Questions about the row below.
1) Give the entry just right of 0.8.
2) Give the entry just left of 0.5.
3) Give the entry just left of -1.1.
4) Give the largest entry.
[ 0.1  1.4  0.9  1.0  0.8 -2.2 -1.8 -2.0 -1.8 -1.2 -1.1 -1.7  0.5]
1) -2.2
2) -1.7
3) -1.2
4) 1.4

X =
[[63.1, 124.9, -32.0, -163.2, -105.8, -17.1, 14.9, 137.6, -36.2, -30.2, 48.8, 109.8, 25.7],
 [24.7, 97.3, 22.9, -89.0, -56.0, 28.8, -47.6, 106.3, -107.4, -9.4, -128.6, 123.2, -214.6],
 [201.0, 155.5, -47.5, 126.4, -106.3, 147.8, 174.8, 13.4, 195.2, -8.1, -207.7, 102.0, -173.9],
 [68.6, 62.4, 131.7, -123.3, 37.5, 55.3, 101.3, 0.4, 12.7, -21.3, -18.5, 3.5, -26.0],
 [-134.7, -82.9, -89.1, 2.6, -32.7, -97.8, -98.5, 4.6, -68.6, -32.3, 79.4, -82.5, 53.9],
 [-22.0, 85.5, 20.9, -17.8, -44.2, -28.6, -60.5, 14.0, -71.2, -14.1, -33.2, 64.2, -110.2]]
Counting starts at 0.
Report the entry just right of 22.9.
Answer: -89.0
Report the entry in the bottom-left corner.
Answer: -22.0
The entry at row 0, column 1 is 124.9
The bottom-right entry -> -110.2
The entry in the top-left corner -> 63.1
The entry at row 0, column 2: -32.0
The entry at row 2, column 0: 201.0
Report the entry at row 1, column 1.
Answer: 97.3
Report the entry just left of -107.4.
Answer: 106.3
Report the entry directly above the largest entry.
Answer: 24.7
The top entry of the column that holds the smallest entry -> 25.7
The entry directly below 109.8 -> 123.2
The entry just left of 13.4 -> 174.8
The entry directly below 62.4: -82.9
Report the entry just left of 109.8.
Answer: 48.8
The entry just left of 4.6 -> -98.5
Report the entry directly below -17.1.
Answer: 28.8
Report the entry just right of 131.7.
Answer: -123.3
The entry at row 2, column 1: 155.5
The entry just right of 79.4 is -82.5
Report the entry directly above -21.3.
Answer: -8.1
Report the entry directly above 20.9.
Answer: -89.1
The entry directly below the largest entry: 68.6
Report the entry in row 2 and column 2.
Answer: -47.5
The smallest entry -> -214.6
The entry at row 1, column 2 is 22.9
Report the entry just right of -47.5.
Answer: 126.4
The entry just left of -32.7 is 2.6
Report the entry directly above 3.5.
Answer: 102.0

M =
-30.3	55.4	-27.5	17.2	-37.3	27.3
-17.1	-47.1	-11.7	11.6	-14.6	13.5
-0.4	4.1	-30.2	64.2	-5.1	37.9
-23.5	64.8	-16.8	16.1	-19.7	19.1
6.5	68.0	-26.9	11.9	-32.7	20.0
-13.5	17.9	-27.2	62.3	-4.4	38.3
8.2	-16.4	-11.8	10.8	-9.8	9.7
8.6	-26.4	-22.9	41.3	-7.0	25.7
6.5	63.4	-9.7	9.9	-6.7	7.8
-42.8	-41.3	-27.7	48.1	-19.4	37.7
Counting starts at 0.
The entry in the top-left corner: -30.3
The entry directly above the smallest entry -> 55.4
What is the entry directly above 9.7?
Answer: 38.3
What is the entry directly above the largest entry?
Answer: 64.8
What is the entry at row 2, column 0?
Answer: -0.4
What is the entry directly below the smallest entry?
Answer: 4.1
The largest entry -> 68.0
The top-right entry is 27.3
The entry at row 0, column 2: -27.5
What is the entry directly below -19.7?
Answer: -32.7
The entry just left of 9.9: -9.7
What is the entry directly above -26.9?
Answer: -16.8
What is the entry in row 1 and column 0?
Answer: -17.1
The entry directly above -27.2 is -26.9
What is the entry in the bottom-left corner?
Answer: -42.8
The entry just right of -26.9: 11.9
What is the bottom entry of the column that holds the largest entry?
Answer: -41.3
The entry in row 1 and column 2 -> -11.7
The entry just right of -26.4 -> -22.9
The entry in row 2 and column 2 -> -30.2
What is the entry directly above 41.3?
Answer: 10.8
What is the entry directly below 8.2?
Answer: 8.6
What is the entry directly above 37.7?
Answer: 7.8
The minimum is -47.1
What is the bottom-right entry?
Answer: 37.7
What is the entry directly below 27.3?
Answer: 13.5

Read these off the grid that follows.
1) The top-left entry?
2) The bottom-right entry?
3) The entry in the top-right corner?
4) The smallest entry in the first column?
5) The entry directly below 77.9?
6) The top entry of the column that holds the largest entry?
7) The entry just right of the smallest entry?
8) The smallest entry in the last row?
[[ 75.5 -77.2  78.3  82.1  31.5 -73.3  77.7 -76.8  77.9]
 [-80.2  81.6 -82.1 -81.4 -66.8  79.4 -79.0  79.1 -78.7]
 [-39.3  44.6 -43.1 -69.7 -67.2  71.5 -33.5  33.4 -33.7]]
1) 75.5
2) -33.7
3) 77.9
4) -80.2
5) -78.7
6) 82.1
7) -81.4
8) -69.7
